(in the rows, 128 means zero)
Where one turn sends some rows of the set: a few examples, then the rows asked
gorom: [151 138 121  99 139 145 152 146 150 129 104 126 115 100 112 122 127 123
 134 142 109 164  83 157 144 118 115 112 116 126 135]
Ror: [117 154 135 146 112 102 169 153 131 144 133 135 112 114 131 129 147 100
 122 148 100 144 140 108 135  90 139 148 124 113 123]
faku: [131 129 158 138 127 131 153 147 128 131 131 110 117 126 128 118 144 133
  82 130 128 136 114 142 129 109 150 150 152  89 101]
fuz: [108 125 108 138 125 126 118 122  87 140 118 117 136 119 100 132  97 118
  89 140 117 152 116 129 112 113 155 149 148 152 128]
Sib: [127 132 173 125 140 122 114 112 130 120 132 132 123 124 119 128 114 140
 105 130 130 136 124 124 124 137 108 141 183  96 135]
nuza: [125 118 107 141 146 117 133 119 149 135 122  92 132 154 130 153 131 134
 108 124 142 111 123  79  94 122 114 149 141 135 112]
sudek: [141 124 116 125 135 141 129 136 153 135 111 112 102 142 153 164 142 129
 120 157 151 103  92 104 117 118 102 120 133 136  99]
Dufen: [144 151 124 139 134 133 112 132 148 128 116 119 139 152 118 124 143  84
 102 141 130 106 108 105 129  97 130 111 127 172 115]
luta: [123 137 108 136 128 137 140 141 164 103 133 110 131 134 150 141 144 156
 153 130 109 143 125 141 118  96  78 121 126 116 109]
pir: [109 120 129 125 129 114 155 135 146 118 142 128 133 118 126 121 160 162
 163 125 118 134 131 164 147 117 115 170 126 120 107]
dod: [135 146 170 145 119  98 130 122 156 133 128 142 132 117 116 134 128 116
 156 142  89 139 143 114 134 105 117 104 146 130 137]
Fom: [131 132 119 128 137  90 144 125 137 168 101 106 121 127 127 132 147 134
 126 105 122 110 115 114 134 141 167 106 119 105 126]
duve: [132 117 109 102 131 128 135 141 108 114 108 175 143 149 127 108 126 164
 133 119 127 112 116 109 114 116 122 119 143 115 110]
ponez: [125 139 150 163 136 112 122 123 151 145 135  70  99 123 134 115 137 104
 126 122 120 151 124 150 112 118 134 132 115 144 138]
dol: [123 145 128 128 116 124 125 123 136 119 111 109 110 141 143 162 154 124
 112 155 145 136  95 103 121  98 106 122 122 179 105]
gavo: [113 125 100 111 133 118 125 121 128 121 145 141 100 107 100 126 146 136
 103 157 158 151 112 140 147 139 134 101 147 144  87]
tas: [145 108  86 142 127 136 146 139 128 165 116 118 138 122 108 140 119 121
 141 132  94 115 119 126 126 109 161 107 155 121 126]
nogo: [105 117 107 130 135 129 144 114 163 145 163 143 103 117 122 140 138 122
 154 136 151 140 126 102 156 135 136 136 141 111 119]
mufi: [143 112 109 109 140 127 141 122 105 121 103 127 154 155 118 125 133 141
 130 113 155  92 124 128 133 117 132 155 101 130 105]
kitu: [132 107  96 131 122 125 133 142 123 124 106 105 111 108 113 133  98 155
 110 158 113 159 128 146 104 113 134 125 169 141 144]
salo: [142 148 148 112 144 117 146 142 156 133 123 120 131 110 125 108 150 135
 153 126 108 125 113 160 159 138  88 146 127 138 142]
Ramo: [ 91 130 144 140 143 117 114 107 165 125 140 119 115 113 110 127 146 117
 105 148 135 158 109 159 144 131 152 114 123 144 107]
Gomed: [112 121 132 131 130 105 147 141 119 115  92 157 151 113 118 109 125 144
 102 140 103 137 123 119  95 127 111  95 106 158 123]
kezal: [115 126 145 131 134 132 152 146 139 125 144 149 130  89 122  99 139 116
 123 155 135 128 123 168 146 135 103 162 110 138 125]
sil: [112 108  95 134 126 102 140 123 146 130 140 143  95 106 106 144 136 134
 147 156 139 146 129 124 128 137 138 100 125 135  75]
Fubot: [120 136 155 117 135 114 109 132 120 130 108 139 116 121 136 127 105 141
 142 139 142 133 143  92 112 133  89 106 167 137 141]
Nogim: [112 131 113 167 107  89 128 121 123 118 146 105 134 133 127 118 124 145
 107 106 133 122 165 103 109 126 134 135 136 122 122]
fibar: [148 112  96 138 104 143 133 147 119 119 109 137 103 117 105 125  99 118
 147 152 113 145 121 138 124  95 142 119 164 144 135]
lag: [124 136 136 132 123 159 124 138 133  96 145 138 129 110 139 119 128 111
 111 155 152 144 116 141 110 101  72 133 116 137 128]
nur: [142 100 115 143 138 128 132 123  99 125 109 109 159 120 112 113 107 129
 111 128 135  99 140 163 109 135 119 135  97 141 126]
Ger: [130 134 108 124 145 108 161 133 123 134  90 118 159 127 119 124 129 123
 106 134 123 108 134 126 136 132 114 130  75 166 123]
Lam: [133  95 103 123 143 123  99 109 120 123 135 119 127 125 118 113 132 149
 120 125 150 121  96 148  89 153 118 107 104 142 116]
Buv: [128 139  72 122 124 116 120 123 123 129 138 141 124 129 118 115 131 131
 156 120 117 131 107 109 136 144 103 101 100 169 125]
dasa: [130 118 172 122 133 113 129 124 129 121 137 127 125 110 124 117 132 134
 162 130 141 132 123 149 116 127 100 185 112 134 131]
nin: [143 150 114 164 122 119 125 129 131 127 135 135 126 133 123  91 134  98
  96 118 127  93 146 138 136 122 137  96 141 123 125]
zita: [138 137  77 125 125 120 142 128  97 127 115 119 159 140 113 119 121 136
 145 113 112 108 147 132 154 120 112 137 113 149 134]
nos: [131 114 126  96 130 124 138 124 124 123 124 127 111 110 122 142 110 149
 156 141 137 182 104 131 103 101 121 163 109 117 127]
som: [138 144 119 131 122 137 119 141 137 144 155  92  97 131 133 114 137 106
 146 114 148 130 120 111 147 123 127 155 147 111 154]
Tel: [130 134 170 131 131 118 108 127 134 118  90 127 123 129 124 123 130 138
 149 125 122 130 128 126 117 120 106  76 165 145 127]
vip: [124 147 143 128 123 105 127 112  96 155 120 135 115 126 123 113 116 107
 104 115 151 135 111 104 136 131 166 138 111 143 125]

nin turns into faku
sil turns into dol
nogo turns into Dufen
Where do these go?
nos turns into Buv
Ger turns into dasa

Where one turn sends some rows of the set: a few examples, then the rows asked
sok: [137 151 138 146 109 142 114  98 153 153 125 101 111 120 123 151  98  93
 168 117 124 129 137 154]
zekuf: [162 124 150 167  72 148 144 115 144 112 139 139 123 132 103 102 113 130
 142 131 139 134 145 148]
buzun: [143 112 142 103 112  92 131 147 120 101 157 130 116 119 126  98 136 124
 144 124 119  93 102 143]
luveg: [137 113 126 114 113 117 159 151 117 138 124 149 133 120 136 127 143 138
 106 139 142 113  89 162]
goba: [146 126 158 167  99 139 138 110 158 123 149 163 131 131 107 110 120 138
 131 141 144 140 138 119]
mog: [142 128 141 133  98 103 126 120 122 164 134 124 154  91  92 121 121  82
 150 109 118 144 117 123]
zev: [172 120 114 129  73 100 140 154 135 127 149 125 114 153 138 110 124 136
 147 106 144 109 129 141]
deti: [127 124 173 137  88 133 143 114 142  94 139 151 123 103  91  98 123 126
 134 151 138 119 122 142]
mape: [137 143 166 133 120 129 110  97 136 159 130 121 142  99 103 147 126  91
 155 119 116 125 125 120]
lidu: [148 123 141 119  81 125 117 120 136  98 113 102  98  92 165 122 136 114
 123 128 129 133  86 139]
Bodo: [147 129 154 134 134 126 117 117 127 154 159 118 136 104 108 107 147  93
 133  89 130 129 142 131]
duf: [170 122 142 134  77 122 114 120 136 126 117 118 124 102 164 129 147 122
 115 118 135 146  97 108]
guvod: [104 156 150 123 101 119 120 106 168 160 118 130 119 110 118 162 107 105
 150 133 159 122 126 117]
zivo: [126 123 123 116 128  96 130 144 152 105 162 132  93 137 152 110 113 136
 150 132 131 103 107 148]
Bome: [158 119 128 126 101  88 131 150 143 140 161 152 131 147 138 116 136 142
 134 116 146 115 121 102]
kolo: [ 92 147 147 110 115 108 130 130 166 149 145 132 110 106 120 124 129 109
 123 114 186 118 136 122]
Tili: [133 127 144 120 103 118 111 117 151 108 121 118 102  93 174 130 136 122
 118 136 135 140  82 120]
goli: [120 136 122 121  69 108 139 129 134 140 116 100 117  97 100 122  95  82
 159 116 137 129 120 165]
gazef: [116 140 141 104  75 120 138 136 139 133 130 101 106 103 104 111 129  96
 133 100 176 105 142 157]
Duseg: [164 127 126 143  77 128 115 121 152 126 116 112 104 116 179 133 132 125
 121 120 141 149 103 121]
vudig: [116 133 154 149  95 139 144 114 166  94 141 147  99 122 113 107 100 134
 141 155 147 126 130 154]
tik: [146 114 114 134 133 124 149 145 126 149 136 153 133 134 148 130 136 142
 109 134 136 128  97 157]
Suk: [ 92 141 136 122 116  92 127 122 160 158 134 139 132  93 112 136 103  97
 145 134 147 144 109 115]
Tesok: [131 119 110 122 113 122 158 152 131 137 123 143 115 132 149 130 126 141
 112 139 149 119  97 175]
sazi: [158 112 113 133 114 130 155 149 112 142 126 136 129 133 141 124 136 135
 114 127 130 124  99 176]
nes: [138 141 126 150 135 137 119 116 155 151 157 104 104 128 133 114 115 101
 145  91 141 135 154 157]
Voma: [127 147 154 116  65 126 127 112 134 148 106 106 124 102  96 149 116  92
 157 120 147 110 128 142]
Tukun: [124 143 107 155 110 114 127 119 162 164 135 114 116 124 130 134  84  94
 162 115 133 154 131 147]

tik turns into Tesok
guvod turns into sok
lidu turns into duf
Where do these go?
buzun turns into Bome
deti turns into goba
Tukun turns into goli
Bodo turns into kolo

Where one turn sends some rows of the set: a few examples, then the rows asked
goren: [108 131 118 135 101 114 126 147 116  88  90  82 138 113 134 134 139 137
 122 124  89 166 142 106 113]
Vika: [135 100  98 124 128 144 114 152 135 106 123 115 148 107 110 131 109 153
  77 150 121 117 118 122 176]
mizod: [129 123 130 141 133  99 163 162 126  94 118 125  96  92 129  73 133 112
 126 149 110 124 153 125 141]
bal: [159 125 144 115 111 134 125 144 124 113 104  99 141  78 123 124 146 114
 137 119 107 158 146  91 126]
Muvim: [139 141 121 132 113 104 140 135 127 107 130 132 142  91 138 111 157 140
 104 117  82  91 120 141 143]
Patuk: [134 117 136 112  99  90 128 166 107 115 103 121 161 101 123 111 134  95
 153 112 143 151 134 111 121]
foned: [152 129 151 123 110  98 117 150 115 103 108 103 162  99 118 116 151 119
 143 130 140 151 139  80 123]
deg: [112 118 132 132  90 133 125 170 113  78  88  99 132 113 113 130 115 148
 112 124  90 150 128  96 116]
Pezak: [106  99  92 104 116 127 136 159 120 132 117 115 157 120 130 115 120 125
  91 114 125 121 134 169 160]
mos: [106 102  99 104 107 123 129 159 126 137 116 114 167 123 122 112 119 136
  94 117 126 115 123 167 163]
nera: [125 152 150 143 130  96 163 164 132 133 145 135 129 113 149  88 108 119
 121 155 123 152 142  99 142]
gebu: [128 115 146 128 137 122 171 180 126  99 126 124 110  99 118  75 123 140
 118 154 142 119 147 101 133]
pomun: [ 96 113 122 122  99 140 125 179 109 103  83 119 137 109 124 128 105 135
 126 115 110 148 108 106 106]
pudi: [122 130 119 137 137 127  85 123 130 138 120  95 171 114 130 105 141 150
  99 125 119 120 124 145 152]
rit: [160 119 140 111  86 127 145 169 116 106 107 124 140  91 106 132 123 108
 125 125 100 158 135  92 143]
luruz: [121 126 126 144 141 130  82 130 130 134 129  94 166 107 136 100 133 151
 100 115 127 120 126 143 141]
tobuv: [135 133 128 147 150 119  93 129 127 106 140 105 166  99 139 100 105 151
 124 113 128 112 149 139 134]
zadez: [134 132 112 139 107 113 123 137 132 125 129 117 147 104 127 121 162 145
  79 131  85 115 104 138 161]
diz: [100 130 111 136 119 107 114 149 112  99  94  92 156 120 139 138 128 137
 132 137 126 172 128  93 110]
satob: [131 124 115 140 118 103 163 157 119  92 117 113 104 113 122  67 137 117
 115 156 115 130 151 126 104]
sode: [136 129 108 136 109 121 119 135 131 125 123 110 153 109 114 120 156 150
  82 137  86 118 112 144 169]
vilis: [117 115  94  99 140 143 157 152 112 133 126 133 159 106 142 121 112 124
 110 112 125 120 146 156 146]
banol: [130 132 109 147 140 108 130 141 128 100 116 118 112 115 139  76  98 101
 122 167 122 146 153 114 115]
faf: [147 116 115 119 139 144 135 152 125  91 129 137 151 102 114 129 111 159
  91 152 126  96 123 100 161]
Vugeg: [ 91 127 115 127 101 107 131 172 104 110  92 122 156 124 133 135 124 131
 129 130 127 160 102  97 108]
ruked: [145 103 133 109 101 123 125 177 112 106 103 127 151  95 107 121  94 101
 144 121 137 156 135 101 136]
rolus: [121 135 134 120 116 135 165 164 143 143 133 122 119 108 151  82 104 125
 115 144 124 141 132 110  95]
mita: [128 150 128 138 115 100 151 155 135 124 134 136 126 128 148  90  94 109
 108 170 118 150 130  95 118]
bikat: [113 125 126 126 112  99 107 151 120 129 127 111 188 144 118 106 128 152
  88 133 141 114 120 137 162]
dopa: [114 123 130 133 109  95 116 161 111 119 135 112 184 148 116 104 127 151
  82 129 143 118 127 135 159]
gufi: [132 137 134 153 150 103 134 148 135 106 130 123 110  96 142  81 100 110
 132 158 119 145 155 109 145]
gub: [129 141 125 135 113  85 148 159 102 109 152 132 186 143 123 114 115 145
  99 130 132 124 144 132 155]
vif: [133  99  99 121 119 144 114 153 135 113 120 109 154 109 101 124 110 158
  84 144 117 116 119 138 176]
bobem: [116 129 149 121 139 131 174 174 133 142 135 126 122  98 146  79 115 128
 127 137 140 139 146 111 123]
ratik: [134 119 138 131 119 132 163 172 133 103 130 109 114 111 118  73 116 149
 109 159 138 126 141 100  96]

foned turns into bal
goren turns into deg
Where do these go?
rolus turns into mita
gebu turns into bobem
Muvim turns into faf
sode turns into vif
zadez turns into Vika

Where one turn sends some rows of the set: a few examples, then the rows asked
Mebe: [151 112 121 150  94  99 144 124  93 134 128 135 114 132 149 114 128 111
 160 142 153]
lezek: [150 112 106 138  86 104 149 138 105 124 141 128 115 128 139 101 126 113
 156 121 153]
perev: [157 112 101 117 114 105 122 117 103 140 158 133 134 151 156 131 125 116
 143 127 134]
Berot: [102 142 147 140 150 129 130 138 162  93 117 129 111 119 110 109 131 126
  97 114 127]
siv: [102 147 146 128 154 125 117 113 146  97 135 110 139 132 128 142 101 129
 106 133 101]
Rem: [ 94 144 160 152 151 131 133 141 151 103 120 138 127 130 111 106 122 127
  98 135 119]
muto: [ 95 140 150 135 155 123 119 128 149 104 133 126 144 142 126 134 117 122
  88 129 104]
Kosem: [ 96 141 145 150 168 119 121 111 152 114 144 136 120 110 115 127 123 134
 100 133 122]
luz: [157 117 115 142 108 115 144 137 105 138 138 150 111 133 135  92 135 123
 157 135 157]
togip: [ 93 135 133 149 160 122 127 122 149 112 149 140 135 118 116 117 121 137
  87 141 128]
zalu: [ 90  95 117 133 106 124 127 102 154 121 116 149 125 108 148 132 117  95
 159 126 118]
Verik: [106 136 129 143 151 127 115 109 148 116 160 146 126 115 122 114 136 144
  89 131 140]
til: [149 133 133 131  84 116 141 136  96 116 119 113 128 151 166 120 137 108
 154 128 136]
reta: [110 151 146 121 172 131 117 133 150 107 131 119 129 130 136 143 126 131
 105 117 109]
vigit: [146 128 117 146  87 112 151 131  97 125 137 127 119 125 152 103 142 122
 155 137 158]
gava: [105 152 160 149 150 134 136 132 149  90 104 126 117 125 114 110 110 132
 113 142 120]
Vimit: [105 140 141 124 156 136 109 134 161  93 127 120 131 132 133 130 116 126
  91 114 118]
Gipel: [102 139 126 148 160 116 134 106 147 105 143 129 122 104 110 121 114 144
 102 146 130]
vin: [151 118 149 126  89 110 130 142  97 116 111 114 124 146 154 137 109 115
 161 128 135]
noz: [108 145 154 124 145 130 103 116 148 104 139 125 138 150 138 136 131 122
  91 114 106]
gek: [107 145 130 135 175 126 128 127 151 116 149 131 120 106 122 126 131 146
 105 125 131]
lera: [148 113 118 137  95  99 130 118  91 138 149 126 131 137 159 130 117 109
 160 135 137]
Vuz: [154 110 100 122  93 113 128 133 103 124 150 120 136 140 163 121 112 112
 150 122 145]
Dunaf: [ 95  95 115 136 108 132 127 108 155 117 103 156 122 109 154 128 116  99
 156 137 132]
bez: [ 99 104 127 144 122 144 139 117 152 102 111 172 127 113 153 138 100  99
 151 120 131]
Suvik: [147 106 115 126  99  92 130 116  95 130 151 117 129 126 151 148 112 127
 150 132 144]
sorut: [154 118 136 139  92 112 131 134  93 127 119 126 126 150 163 123 116 104
 163 138 140]
lumom: [ 98 100 118 144 123 127 145 105 152 104 117 171 123 111 146 144 110  96
 146 116 129]
Daf: [107 150 169 149 138 140 125 136 150 102 118 143 114 132 116  97 140 130
 106 122 128]
Domeg: [ 98 137 129 136 156 129 118 127 160 105 153 128 125 106 117 116 119 138
  96 115 129]
telir: [146 103 123 144  95 101 144 149  97 140 133 141 122 132 140 108 126 120
 154 140 157]
napum: [101 146 162 153 164 131 123 127 154 103 113 137 115 122 120 120 122 128
 102 136 124]
Movo: [109 154 155 139 166 133 135 145 152 104 115 131 111 119 118 117 135 135
 114 121 123]
pekik: [159 125 140 122 101 118 132 145 105 126 116 130 122 168 149 113 128 102
 158 119 123]
gili: [147 125 107 127  93 109 134 119  94 127 153 116 138 137 169 130 132 119
 146 132 143]
Berag: [ 93 100 126 133 104 140 121 114 153 118 111 151 130 111 156 127 107  98
 165 130 121]
Toru: [157 116 118 126  87 111 140 144 106 112 113 120 122 152 156 115 124 100
 151 120 143]
kolu: [ 98 146 159 139 165 132 109 122 151 107 134 127 132 127 131 136 111 127
 103 128 108]
gozus: [147 109 140 130  89 103 135 153  96 132 118 126 130 156 151 125 122 104
 155 128 134]
kode: [150 111 128 146  94 103 148 135  99 124 121 133 106 119 136 117 121 130
 158 142 165]
niv: [ 95 105 128 142 119 136 139 111 150 106 125 165 131 112 148 144  99  96
 156 108 118]
vada: [147 100 113 126  99  94 129 134  95 141 147 129 139 144 155 137 120 115
 144 135 142]

vigit turns into Movo
togip turns into telir
Where do these go?
gava turns into vin
niv turns into zalu
Verik turns into luz
Kosem turns into Mebe
Vuz turns into Domeg

